One turn moves each row of this set onto another row. After a few examples, where does it send each row asked below?
Z_888: [ 14  -9  -1 -26  -4  13   6 -22  26  18  -9 -27 -34  26  18 -21   8  24
 -37   3  22 -32 -23 -25   8  -5  30   9  15   4 -39  27  -2 -12  15 -25
 -28 -28   5]
Z_593: [ -9 -22 -28 -17 -14  25 -16 -25  -3 -17  18 -23 -39  12  26 -18 -12 -42
 -32  -4   2  11  -5   3  19  16  64  -4   5 -25 -11  17  12  -3  33  13
  -3   4 -18]
Z_460: [ 18  -9   3  -4 -18 -18 -11  20  16  28  16 -31 -39  10  37 -39  -9   6
 -33  -1 -14 -24 -25 -31  17  33  14  14  -2 -16 -25  37 -11   6  54 -23
 -22 -27 -20]
Z_683: [-30 -19 -21 -23 -26 -21  10  29  19  -6  19 -50 -15  20  39 -31 -15 -29
 -58 -10  18  10  -5 -10   7  23  31  -4  -7   0 -12  19  29   5  41 -11
  -8  -1  -8]
Z_467: [-22 -15  -6 -41 -13 -27  -9  33  41  11   5  -4 -20   1  43 -37 -16  -9
 -47 -21  23  31 -17  -4  14  30   1  12  10 -17  -8  33  -4 -10  29 -14
 -34  -4 -13]
Z_287: [ 14 -15  -4 -29  -1  12   7 -20  25  20 -11 -26 -34  35  18 -21   9  22
 -42  -2  30 -27 -16 -22   1  -1  24   9  10   5 -39  31   3 -16  15 -32
 -20 -25   5]
Z_568: [-13  -9  -2 -26  -2  21 -19 -30  17   8   8  -8 -48  16  23 -20 -21 -34
 -44  -1  -4  24  -4  -6  17  11  64   0  16 -27  -1  10 -13 -26  18  -3
 -12  -9 -36]
Z_445: [-17 -14 -11 -17 -37  23 -31 -30   1   3 -11  10 -48  18  11 -24 -13 -11
 -39  -1  -4   9 -28  -2  16  15  51  -5   6 -20 -11  25  -6 -21  29   6
  -1  -9 -22]
Z_689: [-11 -16  -1 -24  -8  17 -25 -24  18   2   3  -6 -44  14  31 -33 -22 -39
 -36  -5  -7  21  -8   1  12  18  63  -3  15 -36  -8   8 -15 -19  15  -5
  -8  -3 -39]
Z_624: [ 28 -17  -2 -35   8  16   9 -20  34  14  12 -20 -35   8  17 -39   8  13
 -11  -1  20  -5 -18 -38  33  -1  32  -5  25 -15 -27  35  -2  -8  15 -33
 -46  -9 -13]
Z_860: [-11 -18 -26 -17 -17  29 -13 -32  -7  -8  20 -21 -45  17  15 -11  -7 -31
 -39  -1   7  12 -12  -4  25  10  64  -8   5 -23  -3  23  16  -7  34  13
  -4  -3 -17]
Z_232: [-22 -17 -11 -43  -8 -26 -13  26  40  11  10 -10 -21  -7  43 -44 -25 -25
 -46 -22  16  30  -6 -10  11  34  16  14   8 -15  -3  24   0 -10  29  -6
 -29   1 -30]
Z_456: [ 31 -10   6 -13  -1 -11  -5   9  41  10  22 -23 -39  29  25 -52  -3 -21
 -32 -12 -10 -18   4 -39  24  43  13   9   0  -1 -11  24   1  15  38 -24
 -22 -20 -29]
Z_658: [ 20 -10 -18 -31  11  -8  11 -14  25  -7   6 -20 -34   8  14 -15  -8  14
 -19   6  16 -21 -12 -21  30  -8  31   6   8  34 -25  37   7  -5  31  -3
 -40   0 -12]
Z_882: [-23 -26  -8 -32 -40 -17  -8  26  26  -4  -1 -11 -20  29  28 -52   5 -14
 -45 -18  29   7 -18  -1  21  26   5  -7  -3  -8  -3  38  27  14  28 -23
  -9 -13   7]
Z_930: [ 34 -10 -19  -1  -7   0  -7  17  24   7  15 -26 -30  19  28 -29  -3 -17
 -28 -12   5  -8   1 -33  22  32   0  21   1 -12 -19  29  -1  12  63 -10
 -18 -29  12]
Z_469: [-23 -29  -8 -32 -43 -17 -24  24  24   9 -10  -9 -26  16  31 -60  -2 -14
 -43 -22  19  12 -25   2  18  26  14  -5  -4 -18  -2  32  19   8  29 -26
  -2 -20   1]
Z_920: [-18 -19 -17 -12 -39  19 -34 -23  -1  -3 -11   1 -45  15  22 -26 -13 -18
 -36  -5  -6   3 -28   7   6  19  54  -3   3 -24 -20  19  -5 -16  30   4
   5  -5 -17]
Z_733: [ 26 -23  -6 -37   7  15   8 -10  30  20  11 -20 -34   8  18 -39   3  17
  -8   3  21   6 -14 -32  35  -4  29 -10  27 -18 -28  47  -4 -13  18 -34
 -41  -4 -13]
Z_517: [ 24  -7 -16 -29   9   1  13 -17  23 -10   4 -20 -30   5  12 -17  -3  14
 -15   5  19 -22 -14 -31  29  -9  30   7  12  24 -26  30   5  -4  33   1
 -43  -5  -7]
Z_703: [-29 -16  -5 -32 -14 -31  17  30  25  -5  26 -46 -19  20  44 -30 -14 -21
 -57  -8  22  11  -9 -11   9  25  23  -6  -4  -3  -8  27  25   3  31 -19
 -24   2 -20]

Z_568 turns into Z_445
Z_689 turns into Z_920
Now find these:
Z_460 turns into Z_930
Z_467 turns into Z_882
Z_624 turns into Z_888
Z_232 turns into Z_469
Z_733 turns into Z_287

One turn moves each row of this set onto another row. After a few examples, where does it send each row asked below?
Z_161: [-15 -26  21   5 -24  11  -6 -35 -15   2 -38   0   5  -6  -5  -1  -5  18
  10 -15  27 -20]
Z_785: [ -9  -9 -18  17 -18  28  43  -3  -4  33 -21  11 -17   5   5   0  10  28
   1 -14  17   6]
Z_584: [ -6 -26  30   3  -2  32   4 -25 -28  15 -10  31   4 -46 -16 -10  14  17
   3  -8   7 -26]
Z_377: [  7 -19  -5  15  10  19 -28 -13  -7   2 -48  31  10 -14 -24  -8  -9  18
  -4  -6  21 -11]
Z_580: [  9  -6  28  13   3 -16 -11  23  -7   0 -26  10  22 -29 -12 -16   4   7
  11 -15   7   5]
Z_673: [ -1 -20  38   8  -6  25   3 -14 -28  16 -16  28   5 -44 -10 -12  25  23
  -6  -9  14 -37]
Z_116: [-22   2 -17  30  16  37   7   0  -7   4 -20  14 -10  -6  20 -18  18  28
 -24  -5  17  13]
Z_411: [ 12  -7  28  13   6 -15 -17  20   2   3 -30   4  18 -25 -18 -16  12  18
   7 -15   4  -9]
Z_119: [ 10 -10  26  18  10 -16 -17  17  -9  -4 -26  11  21 -24 -19  -9   5  13
  17 -12   9  -4]
Z_334: [ -8  -7 -15   9 -17  14  31 -10 -18  18 -11   6 -17   5  20  -5  27  26
  11 -20  14   9]
Z_291: [-18 -10  -9   8 -23  22  30  -2   5  25  -4   1 -18   9  11   0  15  28
   4  -5  20   7]
Z_713: [ -1 -23  36   8 -11  28   1 -22 -32  17 -12  37   2 -44  -1 -12  16  14
  -3  -8  12 -23]
Z_646: [-14   6  30   5  -5  18  -6  24 -27  41 -28  15  13 -22 -34 -15   8   7
  -1 -10  20 -23]
Z_507: [-15  12  31   8  -6  22   1  24 -37  43 -29  24   9 -18 -23 -28   2  15
  11 -14  20 -24]
Z_365: [ -9  -4 -18  44  14  21  17  -5 -10   9 -20   7 -13 -11  22 -16  17  32
 -17 -15  10  10]
Z_682: [-29  16   7  18   3  40  32  20 -18  12 -22   7  17   2   5 -24   4  32
  32  -2   6   5]
Z_458: [ -4   3  22  26  -1  33  45  -8 -10  20 -18  15   3   3  17 -11  23  26
  12 -10 -15  10]
Z_477: [  7 -19  -2   5   9  21 -19  -8   4   1 -56  25  14 -18 -24 -12  -1  22
 -11  -9  19 -15]
Z_243: [-14 -23  10   4 -22   5  -4 -36 -14  14 -44   2  -1  -3  -2  -9   0  28
  15 -19  28 -26]
Z_829: [ 10  -1  24  14   8 -22  -4  22  -5  10 -28   6  25 -28 -11 -24   7  20
  21 -13  12  -1]
Z_284: [-11   8 -30  31  13  26  13 -12 -17  13 -15   5  -9   1  11 -23   5  32
 -13  -4  30   6]
Z_472: [-14   3   3  23  35  19  26   7   0  13 -12  12  -1 -24  18 -15  11  34
  13  17  34  11]
Z_806: [-18   9  33   9  -3  21  -2  15 -36  31 -15   7   6 -20 -38 -18  -2   6
   1 -13  19 -22]
Z_150: [-23  10 -10  22  24  18   4  -2  -7  29 -26   8 -23   5  21 -15  14  21
  -3  -2  29  14]
Z_986: [-23   6  -5  39  16  10  28  -2   1  26 -12 -12  18 -13   8 -11   1  25
  11   7  16  15]
Z_549: [  6 -18  34   6  -8  21  13 -27 -34  23 -19  37   4 -38   1 -16  26  23
   4 -10  15 -27]
Z_735: [-11   5  32  12  -5  19  -9  25 -32  33 -22  22  11 -14 -36 -13  -3   7
  12  -8  19 -23]
Z_560: [  4 -22  37  10  -5  25   1 -15 -37  15 -14  40   3 -38 -12  -5  21  15
   4  -9  12 -27]
Z_405: [ -1   4  23  17   3  40  37  -6  -8   9  -8  22   2   0  18 -13  32  23
  -5   0  -5  14]
Z_171: [ 11 -13  -5   4  11  21 -19 -10   2   3 -44  24   7 -11 -34 -15 -12  15
  -9 -10  12  -6]
Z_923: [-28   2   0  32   9  49  34  24  -7  18 -22  18   8 -20   7 -20   1  37
  19  -2   1   2]
Z_471: [ 10  -8  -9  14  17  13 -21 -12  -2   5 -56  29  14 -16 -12 -25  -6  24
  -7  -9  22  -7]
Z_428: [-33   8  23  18  15  32  18  14  -2  22 -19   9  -9  -2  21 -21   8  37
  36   3   8   3]
Z_956: [-12 -25  22   9 -21   8 -11 -32 -21   7 -32   4  -2  -2 -12   4   1  20
  15 -15  25 -27]
Z_144: [  7   6   7  10  -2  44  39  -4 -14  24  -7  34  -1   2  10 -22  21  31
  12  -3  -7   6]
Z_808: [ -8   5  16   2  15  44  38  -4  -7  26 -31  32  -8   6  16  -9  23  22
  14   5  14  12]
Z_554: [-17   1 -14  30  22  13  14  -1  -2  11  -2   4  20 -25  18 -23   8  33
  22   8  10  16]
Z_827: [  6 -10  21   9   9 -15 -11  21 -10  -1 -19   6  13 -34 -23 -15   9   9
   9 -21   3   1]
Z_320: [-12   8  36   9 -14  21  -1  25 -33  34 -20  18   7 -19 -28 -20  -5   6
   2 -10  23 -20]
Z_33: [-38   6   1  17  -2  51  21  30  -1  18 -17  15   2  -5   7 -19   5  32
  15   1   6   6]
Z_54: [-18 -25  24   3 -19  13 -13 -35  -9  14 -39  -2   5  -7 -10  -2   6  22
   9 -14  17 -30]
Z_906: [-17   2   6  26  12  12  25   0  11   9   2  -8  18 -12  13 -11  10  28
   8  15  16  20]
Z_68: [ 10 -15  -3  12   5  21 -25  -7   3   0 -48  28  11 -15 -19 -18 -17  18
  -9  -6  19  -5]
Z_18: [-17 -26  22   1 -16  14  -6 -33 -15  -5 -38  -4   1  -6 -16  -2   0  19
  14 -21  13 -21]
Z_559: [  1  -9   3   7   3  13  29   1   3  14 -14  14 -35   3  24  -7  21  36
  13  -8  21   5]

Z_161 turns into Z_320
Z_144 turns into Z_554
Z_243 turns into Z_507
Now find these:
Z_785 turns into Z_923
Z_956 turns into Z_735
Z_150 turns into Z_808
Z_33 turns into Z_116
Z_806 turns into Z_171
Z_477 turns into Z_673

One turn moves each row of this set onto another row. After a few examples, where does it send each row asked below?
Z_271: [-21  27 -12  21  14 -15 -29  28  -7 -16  -1 -24 -45 -20  40]
Z_132: [-22  25  18   4  18 -30 -34  33  -9 -21  20  13 -16 -12   4]
Z_324: [-52  10   7  -2   0  -6  -6  58 -16 -13 -13  -5 -41   7  21]
Z_38: [-33  17 -39  21  14   5 -28  23 -29 -22  10   7   5 -14  35]
Z_110: [-21  30 -29   8   1  -4  12  15 -17 -16  -6  16 -21  -1  23]
Z_66: [-23  26 -12 -12   3 -20 -13   4   1 -25  16   3  -7 -19  19]
Z_875: [-36  22  -3   5   6  -9 -22  78 -10 -21   9  20  13  -5  21]
Z_896: [-41  19  35   3   7   8 -23  40  -5 -21  -1  -8  -2   0  21]
Z_742: [-37  -3   4  15   0  11 -38  43  22 -22  16  14  -7 -16  11]
Z_489: [-42   0 -24  18  24  -3 -32  50  -3 -27  -5  28 -48 -11  13]
Z_898: [-58  25  -4 -12  20 -16  -2  36 -27 -17  11  16 -17 -11   6]
Z_14: [-17  29 -29  22  25  13 -41  20 -24 -26   2  -2 -11   5  18]
Z_390: [-40   5  -8   8  -9 -24   2  41 -11 -10  -8   9 -45 -17  39]
Z_784: [-40  30  25  16  -9  -4 -26  40   7 -19  11  -1   1 -15  40]
Z_754: [-24   8  -3  -2  20   9 -19  63 -11 -27 -29  12  -2  -4  46]
Z_23: [-30  23  -3  28  20   0 -42  33  -9 -20  11   0   9 -32   6]
Z_616: [-34  62 -16  13   4 -14 -24  60   3 -22   8  15 -22   3  20]
Z_275: [-49  16  11  13  -9 -24 -24  27  -1 -20  12  17 -16  14   1]
Z_907: [-41  25 -46  -8   4  13 -33  15  -1 -20 -12   3 -21  -5  19]
Z_187: [-36  -4 -33  20  10 -11 -21  55   3 -22  10  21 -45  -4  23]
Z_157: [-32   7 -14  -4   3 -12 -22  17  -8 -23 -46   8  -6  -5  23]
Z_772: [-36  26  -1  14   4  -2 -22  58  -6 -21 -38  14 -48  -4  24]
Z_218: [-51  34   4  18 -10 -22 -28  50   0 -16 -11  12 -44 -23  36]
Z_709: [-46   6 -15  -7  15 -14 -40  49   4 -18  -5 -27 -39  -9  21]
Z_338: [-39   0   3 -15  16  12 -11  28 -17 -33   6  21   4   1  16]
Z_934: [-33  -6   6  12   1  11 -36  41  20 -21  17  11  -9 -10   8]
Z_833: [-48  11 -19   8  19  12 -18  60 -24 -19 -25 -13 -18 -20  40]
Z_563: [-61  24   3  18 -13 -11 -28  51   0 -25  -2  29   0   9  11]
Z_64: [-32  32 -15  39   7   4 -21  73  -4 -21   9   7 -34  -3  23]
Z_977: [-58  12 -22   0   8 -14 -43  57   8 -19  -7 -15 -27 -25  35]
Z_28: [-26  46 -26  15   8   9  -6  27 -13 -24 -27  29 -17  -8  20]
Z_462: [-21  11 -13  23  12   5 -25  49  -9 -17  21 -15  13  -5   8]
Z_643: [-14  42  -8  15  -4  -3 -36  33  17 -35  14  25  -8  -2  35]
Z_446: [ -2  40 -29   2   8 -18 -29  42 -10 -23  -6   5 -18  13  41]
Z_786: [-18  18 -25   9 -14 -21 -21  25   7 -20 -31   3  -8   3  37]
Z_214: [-50   6   1  22  24  -6 -11  37 -28 -17  14  10 -39 -25   9]
Z_953: [ -6  15   6   7  15 -26 -22  19   0 -23   0   6 -27 -17  48]
Z_102: [-30  42 -19 -10   8  16 -24  52   3 -33 -19  11  11  -3  16]
Z_184: [-39  25 -50  -6  -1  10 -29  16   1 -18  -6   1 -20  -5  24]
Z_328: [-35  16 -19 -14  24 -14 -23  25 -36 -24 -18  20  -5 -18  34]

Z_833 turns into Z_64
Z_102 turns into Z_643
Z_462 turns into Z_14
Now find these:
Z_28 turns into Z_784
Z_786 turns into Z_275
Z_187 turns into Z_709
Z_934 turns into Z_907
Z_328 turns into Z_875
Z_898 turns into Z_754
Z_772 turns into Z_218

One turn moves each row of this set onto another row. After a few examples, where does it send each row asked below?
Z_42: [-24 -14   8  -4   9  12  29  -6   9  -6 -24   6  -3   3  14   8  -2   5
   0  -8 -37 -21  12   8 -11 -11   3  14 -21  -8   0  18 -19]
Z_231: [  8  25   5  16  21   7 -32   1   0   7   6   9  19 -16 -11   5  -8  -7
 -24   8   4   2   1  18  28  21  21   3 -20 -15  -4   3   2]
Z_514: [-11 -13  -9 -18 -11   3   1  -4 -18  -2   4  -9  -5 -17   3  -7 -12  -8
  -7  10  16   6 -23 -23   5 -11 -12 -35   8  11  11 -21  20]
Z_893: [ 21  14  -4   7  30 -25 -17  14 -13 -15  -4  12 -12  20  13   4 -26   5
  12  -3  -2 -14 -10 -10   6  15   6  -2  18   8 -32   0  16]
Z_942: [  3  19  12  13  23   8 -27   7  -3   4  12  13  10  -9   2  10   0 -15
 -25  10   4  12   5  29  24  26  23  -5 -12  -2 -13  -2   2]
Z_638: [-10 -11  -9 -13  -7  -7  13 -10 -16   2  12 -16   4  -1   1  -8 -11 -13
   0   6  15  10 -23 -31   0 -15 -19 -28  -1   9  14 -19  -1]
Z_426: [  0  30   6  22  20  -9 -24   3   0  -3  17   3  14  -5  -6   8   0  -8
  -5   1  16  10   1  16  21  36  25  -3 -18  -6 -13   5   3]
Z_374: [-16 -19   2  -5  -8  13  22  -7   8  -3 -19   8  -1   7  10  10  -2  -4
  -8  -8 -37  -6  16  14 -19  -7   1  21 -19   4   1  16 -22]
Z_566: [-18  -1   6 -11   0  -6   3  -8 -19  -8  -9 -11   1 -12  -5  -1 -14  -8
   1  11  11   6 -15 -40   2  -5 -24 -22   5  -3  13 -34  14]
Z_176: [-16 -16   6  -5  -1  11  18  -5  17  -3 -30  -4   5  -9  -6  -5  -3   0
   1   7 -25 -26  23  -2 -26   1  -3  29 -12   1  -3   5 -19]
Z_919: [ -1 -20  10  -3  -6  21  27  -4  15  -8 -23  11  -2  -2   7  11  10   6
   1  -9 -31 -10  10  10 -12 -16  10   6 -19 -10   1  19 -26]
Z_544: [ 25   8 -20  -4  -7 -23 -15  14   3  -1 -21  -3  -2  26  17  -6 -21  17
   5  -9   1   2 -14 -21  -6  -5 -22   3  21   7  -2  -8 -12]
Z_790: [ 22  13  -6   7  28 -25 -21  11  -6 -13   0  17 -11  15  21   1 -17   9
  10  -4   0 -16  -8  -3   4  20   0  -9  25   6 -33   0  10]
Z_286: [  8  24  10  20  11   8 -32  16  -1   4   7  14  11  -4  -1  -2  -6  -7
 -18   7  10   3   5  18  22  25  23   3 -25 -12 -13   4  12]
Z_678: [  0  23   7  28  20  14 -25   4   2   8  22   7   9 -13 -12 -10  -7 -18
 -11   5   4  13   8  12  22  22  18   3 -17 -13 -15   1   3]
Z_307: [-11  28  21   8  26   5 -23  18  10  -8   2   8   4  -7 -15  -2   1 -12
  -6  18   8   4   4   9  16  34  22  -2 -15 -15 -22  -3   7]
Z_379: [-15 -21   5   0  -6  12  29   0   4  -8 -25   4  -4   3  15   6  -2  13
   3  -1 -29 -27  24   9 -19  -7   3  10 -13  -3   1  21 -11]
Z_955: [-25  -1 -13  -6  -5   5   9 -18 -14  -1   9 -15  -6 -19  -6  -7  -9 -11
   6   3   7  17 -13 -28   6 -13 -13 -32  15  10   6 -19  12]
Z_685: [-10 -23   9   0   2  12  30 -13  15  -8  -9   0   8   1   1   8  -2   0
   8  -8 -32 -21  19  13 -14   0  -4  18 -14   4 -13  26 -21]
Z_330: [-23  -9 -22 -19  -1   2   2 -10 -16   1   2  -7  -4 -17  -6   0  -6 -13
   0  13  13   1 -25 -25   1 -17  -5 -36   4  12  12 -22   6]
Z_838: [-22 -12   2  13   3  18  31  -6  10  -3 -15  -5  -2   0   7   0   0   3
   8  -7 -33  -7  27   5 -14  -5  -3  15 -13  -9   3  17 -26]
Z_894: [ 26   4 -22  -7  -4 -16 -13  17   6 -11 -24 -10   2  22  13  -3 -24  17
   2 -11   2   5 -11 -21  -3  -8 -21   8  16  15  -3  -6  -8]
Z_904: [ 37 -14 -15  -8  12   0  -6  27  20 -18   0  15  -9   9   4 -12 -13   7
   0  -2 -14 -17  -4   4 -15   8 -13   7  18   8 -25  10 -22]
Z_113: [ 35 -17 -13  -4  22  -2  -3  32  15 -23  -1   5  -8   6   4 -12 -12   9
  -1   2 -13 -18  -5   5 -14  11  -4   7  17  11 -21   7 -21]
Z_391: [ -8  -8  -7 -13 -12   0   2 -19 -14  12  -7  -6  -2 -12   7  -1   0  -7
   3   2  11   6 -29 -25   4 -26   4 -34   2  12  10 -23  10]
Z_629: [ 16  18  12  21  23  11 -28  -3  -8   4  11  23   9 -16   4   4   3 -11
 -15   3  10   1  -1  13  20  18  28  -8 -24 -11 -13  -3   5]
Z_360: [-19 -14  -9  -9  -7  -6   2 -10 -29   7   5  -5  -2  -7   4  10 -11 -12
  -2  10   1  12 -23 -19   4 -14  -8 -33  10  13  15 -28  10]

Z_942 turns into Z_360
Z_629 turns into Z_391
Z_544 turns into Z_904
Now find these:
Z_678 turns into Z_955
Z_638 turns into Z_685
Z_113 turns into Z_893
Z_330 turns into Z_42
Z_566 turns into Z_176
Z_286 turns into Z_514

